A =
[[  1  -3  -3   3   1   4  -3 -16  -2  -1  -6   3  -1  -5   2  -3]
 [ 29   3  -3  13   1  18  -1   9  -5  -1   4   8  -1  -5   6  -3]
 [-35   2  -3 -13   1 -26   1  -2  -5  -1  -5   3  -1  -5   7  -3]
 [  1   2  -3   3   5   3   0  -2   1  -1  -5   3  -1 -14   2  -3]
 [  1   2  -1   3  -3   3  -1  -2  -9  -1  -5  -1  -1  -5  -5  -3]
 [ 25   2  -2  16   1  13  -1   6   1  -1  -5   8  -8  -5   2  -3]
 [  1   2  -3   3   1   3  -1  -7  -5  -1  -5   3  -1  -5   1  -3]
 [ -7   2  -2  -3  -2   1  -5   4   7  -4  -5   3  -1  -5   2  -3]
 [  1   4  -3   3   1   3  -1  11 -29  -1  -5 -12  -1  -7   2  10]
 [  8   0  -4   4   1   6  -7  -3  -5  -2  -5  -5  -1  -5   2  -8]
 [  5   2  -3  11   1   7  -9  -2  -6  -1 -24   3  -1  -5  -5   2]
 [  1   2  -5   3   9   3  -1  -2  -6  -1   4   1  -1  -5  10  -5]
 [  1   2  -3   3   1   0  10  -2 -28  -1   8 -12  -1  -5   8   2]
 [  1   2  -2   3  -1   3  -1  -3  -5  -2  -5   3   0  -5   1  -3]]
Indices start at 1.
(1, 1)	1
(2, 16)	-3
(5, 12)	-1
(3, 9)	-5
(10, 10)	-2
(12, 11)	4
(3, 15)	7
(11, 5)	1
(13, 9)	-28
(4, 8)	-2
(1, 10)	-1
(3, 3)	-3
(10, 9)	-5
(2, 5)	1
(8, 14)	-5
(3, 14)	-5
(4, 1)	1
(4, 7)	0
(1, 13)	-1
(3, 13)	-1
(2, 13)	-1
(8, 6)	1
(6, 8)	6
(8, 4)	-3
(8, 5)	-2
(1, 5)	1
(1, 12)	3
(14, 7)	-1
(10, 5)	1
(6, 4)	16
(4, 5)	5
(1, 3)	-3
(7, 1)	1

grid =
10	3	-7	-1	-7	-12
7	12	11	5	2	-25
15	6	-1	9	19	-12
14	17	-20	2	-20	0
-9	-9	4	19	27	16
-7	22	-19	-5	-18	-8
10	18	1	0	-5	2
12	20	-19	10	-5	-13
4	3	-11	-12	-11	1
-17	-6	4	4	-31	14
4	-25	-9	-18	8	27
0	-2	-18	-24	-8	12
-8	18	-12	-6	18	7
-10	8	-7	-9	10	-12
Rows and columns are counted from 1.
(1, 1) -> 10
(9, 2) -> 3
(7, 2) -> 18
(7, 1) -> 10
(14, 5) -> 10
(12, 3) -> -18
(7, 5) -> -5
(11, 5) -> 8
(6, 6) -> -8
(5, 2) -> -9
(11, 1) -> 4
(10, 6) -> 14
(12, 1) -> 0
(3, 3) -> -1
(14, 6) -> -12
(8, 5) -> -5
(12, 4) -> -24
(11, 3) -> -9
(4, 6) -> 0
(3, 1) -> 15
(2, 2) -> 12
(6, 3) -> -19
(5, 6) -> 16
(7, 3) -> 1
(9, 4) -> -12
(2, 3) -> 11
(10, 1) -> -17
(10, 4) -> 4
(5, 3) -> 4
(14, 1) -> -10

X =
[[  78.036    5.868  146.912   65.026  -13.125  159.553  -54.651   61.816
   109.536   84.135   61.791]
 [  48.311   38.959  153.826   59.726  -22.560  148.016  -12.038   26.027
    77.630  100.053   26.103]
 [  68.618   14.975  154.532   63.851  -25.468  163.429  -50.524   48.159
   101.838   90.881   48.213]
 [  37.908   43.886  163.289   56.801  -35.600  152.523  -10.561   11.657
    69.681  106.447   11.774]
 [ -22.937   44.035 -121.019  -15.373   79.295 -128.725  112.266   -1.479
   -60.626  -46.992   -1.455]
 [  64.702  -66.255 -197.118  -10.850  122.146 -138.532  -16.636  113.020
    22.762 -129.834  112.776]
 [ -37.358   68.282  -93.039  -12.285   70.950 -116.077  139.121  -22.492
   -72.029  -22.192  -22.440]]
Indices start at 1.
(1, 1) -> 78.036
(6, 2) -> -66.255
(2, 11) -> 26.103
(4, 6) -> 152.523
(2, 9) -> 77.630
(7, 9) -> -72.029
(3, 5) -> -25.468
(5, 9) -> -60.626
(7, 1) -> -37.358
(4, 3) -> 163.289
(5, 11) -> -1.455
(4, 8) -> 11.657
(4, 5) -> -35.600
(6, 3) -> -197.118
(1, 10) -> 84.135
(5, 4) -> -15.373
(4, 10) -> 106.447
(6, 11) -> 112.776
(7, 6) -> -116.077
(3, 10) -> 90.881
(5, 10) -> -46.992
(6, 5) -> 122.146
(7, 3) -> -93.039
(7, 7) -> 139.121
(6, 4) -> -10.850
(1, 2) -> 5.868
(2, 1) -> 48.311
(1, 8) -> 61.816
(3, 3) -> 154.532
(5, 7) -> 112.266
(4, 1) -> 37.908
(1, 11) -> 61.791
